Each path below is one point turned by a fixed rotation once a step. After each direction that follows a path, write how fast that rotation turns it, in degrees per step (0 if it stays still).
Each turn is a multiple of 5 degrees from 10 to 175, or 0.
Each row of a path follows its step; steps can be skipped.
Rotation 1:
step 0: [11, -11, 18, -3, -33, -13, -17, 39, 18, -13, 1, -11, -25, 5, -1, 10, -14, 30, 10, 11, 21, -12, -9, -24, 7, 18, 10, -2]
step 1: [-10, 46, -4, 22, 4, -3, -29, 11, 0, 17, 15, 11, 22, 6, 10, -10, 5, -21, -3, -9, -5, 18, 26, -23, -8, 14, -23, 9]
step 2: [10, -14, 2, 23, 5, -9, 9, 15, -23, -28, -20, -16, 2, -21, -6, 45, -20, -6, -23, 10, 11, -26, 14, 1, 10, 16, -5, 2]
step 3: [23, 25, 8, -11, -3, 4, 12, -14, 6, 25, -9, -3, 10, 18, 20, -18, 11, 34, -14, 9, -15, -6, 28, -31, 2, 23, 6, -21]
step 4: [23, -9, 6, 36, 12, -1, 1, 6, 32, 8, 1, 3, -17, -6, -36, 25, -2, -8, 27, 1, 4, 6, 14, -7, 15, 14, -3, 34]
step 5: [-4, 7, -15, -10, -23, -15, 5, 1, -3, -9, 15, 3, 44, 2, -2, -15, 36, -11, -19, 31, 16, -25, 17, -5, 13, 16, -3, 6]
step 6: [5, -14, -12, 16, 39, -17, 9, 8, -7, 15, 6, -32, -39, 4, -7, 4, 15, 25, -13, -16, 12, -4, 5, -3, -9, 19, -25, 0]
step 7: [0, 23, 15, 17, -30, -3, 28, 5, 5, 21, -26, 11, 13, 33, -14, -5, 5, -17, 13, 13, -2, -8, -12, 17, 14, 24, -13, -20]
step 8: [-6, -24, -18, -3, 9, 27, -8, 37, -6, -17, 4, 2, -16, -12, -1, -20, 6, 20, 28, 10, 8, -8, 28, -12, 24, 8, -27, 7]
step 9: [16, 23, 17, 9, 1, -42, -25, -21, -2, -27, 2, 5, 0, 29, -8, -6, 9, -7, -8, 10, 18, 15, 10, 8, 0, 5, -27, -24]
[-10, 3, 9, -7, 5, 3, 7, -14, 5, -3, 9, 5, 10, 0, 2, -2, -9, 1, 6, -3, 1, -9, -3, -6, -7, 11, -13, 1] => 175
[-2, 13, 1, -1, 1, 12, 6, 5, 3, -7, -1, -1, 5, 1, 4, -12, 15, -1, -9, -4, -17, 6, 3, 0, -4, 1, -3, 7] => 170
[0, -1, 3, 7, 12, 5, 15, 3, -11, 8, -17, 3, 1, 2, 7, -2, -8, 0, 1, 7, -6, -6, -3, -6, 2, -8, -5, -6] => 80
[1, 9, 5, 2, -4, -1, 8, -1, -2, -9, -4, 5, 6, -3, -6, 23, 6, -6, 4, 4, -3, 3, -13, 10, 7, 2, -2, 3] => 140
[3, 9, -9, -6, 10, 0, 2, 0, -5, 10, 13, 6, -8, -11, 9, 6, 6, 5, 7, 4, 1, 14, 2, -5, 0, 2, -5, -6] => 145
[-8, 7, 6, 1, 8, -12, -10, 0, 0, -4, 2, -3, -1, -5, 1, -7, 4, -5, -1, 13, 4, -3, -8, -10, 8, -11, -3, 13] => 90
Rotation 2:
step 0: [10, 10, -7, -28, 23, 16, 18, 41, -33, 20, 11, -2, -6, -12, -26, -15, 4, -1, -21, -34, 0, -24, 5, 9, -20, 19, -11, 3]
step 1: [29, 30, -17, 12, 24, -15, -38, 25, -31, -7, -7, 6, 21, -24, 8, -1, 17, -12, 4, -3, 22, -20, 12, -9, -20, 17, 8, -14]
step 2: [26, 8, -12, -7, -10, 11, -18, 8, -11, 6, -22, 24, -4, 10, -49, -6, 18, 2, -39, -15, 17, -23, -7, -13, 9, 2, 12, -33]
step 3: [-30, 40, -17, 2, 20, -5, 9, 9, -6, -4, -11, -6, 21, -3, -24, -30, 13, 3, -22, 5, 11, 3, -2, -23, -14, 43, -8, -28]
step 4: [-4, 12, -18, -24, 9, -18, 8, 51, -18, 24, 18, 35, 9, -4, -10, -18, 9, 2, -9, -23, 13, -6, -26, 13, -9, 10, 22, -10]
step 5: [24, 35, -31, -7, 18, -8, -14, 11, -10, 15, 3, -24, -29, -19, -15, -3, 13, -14, 1, -20, 21, -25, 14, 8, -32, 18, -5, -21]
step 6: [13, 17, -1, -11, 21, 4, -41, 35, -24, 6, -25, 8, 20, -13, -28, 13, 6, 21, -44, -1, 8, -4, 14, 6, 6, 9, 7, -14]
step 7: [-1, 28, -5, 23, 19, -6, 6, 14, 10, -5, -37, 20, 12, 12, -16, -22, 27, -3, -17, -31, 13, -28, -14, -22, -21, 13, -3, -27]
step 8: [0, -2, -30, -39, 14, -10, 7, 22, -17, 4, 8, 7, 14, -19, -47, -33, 11, 0, -14, -4, 9, -6, -16, -24, -14, 24, 6, 7]
step 9: [6, 35, -24, -9, 31, -20, -13, 27, -17, -2, 4, 7, -9, 13, -3, -13, 1, -13, 13, 4, 22, -9, 7, 15, -17, 21, 36, -39]
[10, 6, -4, -11, 3, 8, 6, 6, 3, 3, 8, -5, 7, 8, 1, -7, -11, -4, 14, -5, 5, 11, -1, 10, -8, 1, 1, 4] => 80
[1, -2, 6, 5, -2, -11, 11, 10, 12, -3, 12, 5, -5, 0, -7, -15, -2, 13, 1, 10, -3, -2, 2, -4, -3, 5, -1, 1] => 80
[-8, -2, -5, -4, 11, -10, -7, 5, 17, 0, -12, -6, -3, -3, -7, 2, 1, 4, 0, -7, -2, 3, 0, 7, -7, -13, 0, 9] => 40
[9, -2, -8, 12, 2, -6, 6, 0, 0, 3, 1, 5, 5, 15, 11, -2, 7, 1, -12, 2, 5, -1, -4, 10, -1, -10, 13, 3] => 140
Rotation 3:
step 0: [11, -12, 10, 22, -13, 4, 19, 28, -6, -9, 23, -2, 12, -9, -6, 19, 42, 1, 5, -27, -29, 21, -3, -10, 18, -23, 1, -3]
step 1: [-40, 3, -12, -26, -6, -9, -2, -16, -18, 3, -13, -1, 0, 3, -31, 12, -3, -8, 27, 20, 28, 2, 4, 26, 28, -9, 16, -7]
step 2: [-7, -21, -7, 23, -21, -6, 26, 27, 6, 19, 5, -24, 12, 2, 4, -17, -13, -11, -28, 25, -17, 2, -12, 14, -25, 20, -10, -16]
step 3: [2, 36, -16, 13, -18, -10, -24, -29, -5, -30, -19, 11, -6, -12, -4, 5, -11, 2, -14, 8, -22, -25, 2, -12, -5, -2, 29, 23]
step 4: [6, -5, 3, -19, 35, 12, -15, 10, 11, 25, 29, -5, -21, 19, 23, -6, -30, 20, 14, 9, -17, -6, 13, 2, -2, 22, -18, 13]
step 5: [36, -14, 0, 25, -13, 19, -7, -16, 13, -20, 7, 24, 12, 11, 7, 0, 43, 14, -9, -26, 15, 10, -12, 11, 11, 3, 7, 11]
step 6: [-12, -4, 19, -28, 7, -3, 11, -24, -4, 16, 6, 20, 16, -28, -18, 16, -7, -10, 37, 12, 25, 12, 19, -24, 4, 6, -17, -8]
step 7: [-17, -9, 6, 19, -3, 15, 0, 24, -3, 6, -29, -9, -8, 14, 0, -35, 13, -22, -19, -8, 28, 2, -21, 4, -30, -13, -23, -17]
step 8: [1, 13, 22, -9, 6, -21, 26, -1, 9, -19, -13, 0, 6, -24, -4, 14, -10, -4, -10, -6, -32, -18, 2, -23, -5, -34, 39, -6]
step 9: [-9, 20, -24, -25, 13, 7, -22, 28, -25, 9, 25, -26, -36, 8, 3, 3, -4, 14, -10, 8, 3, 0, 1, 17, 15, -21, -17, 3]
[-1, -2, 19, -7, 1, -2, 3, -4, 1, 2, 6, -3, 9, 0, 5, 7, -21, 2, -2, 1, -4, 7, 11, 5, -1, 0, -1, -7] => 160
[1, -7, -12, 3, 7, 7, 5, -1, -9, 0, 3, 0, 5, 19, -2, 1, -2, 5, -8, 3, -4, -1, -1, -4, -7, -4, -16, -10] => 145
[3, 5, -16, -2, 2, -6, -14, 0, 6, 5, 11, 5, -2, -3, 14, 7, -4, 0, -8, -6, 2, -3, 3, -1, -6, 3, 8, -10] => 60
[-5, 3, 0, -9, 12, 2, -7, 1, 4, 1, 9, -13, 2, 9, 5, -13, 1, -16, 0, 9, 6, 9, -3, -1, 2, 4, 1, 5] => 140
[-12, -9, -5, -9, 3, 8, 0, 7, -3, 10, -10, 0, -8, 3, 1, -7, -4, 5, 2, -12, 3, 0, 10, 10, -6, 8, 3, 5] => 135
[-1, 1, -2, 6, 14, 11, 8, 6, 9, -14, -3, 5, -2, -8, -2, 11, -3, -5, -6, 0, -1, 7, -8, 10, -3, 9, 0, -1] => 135
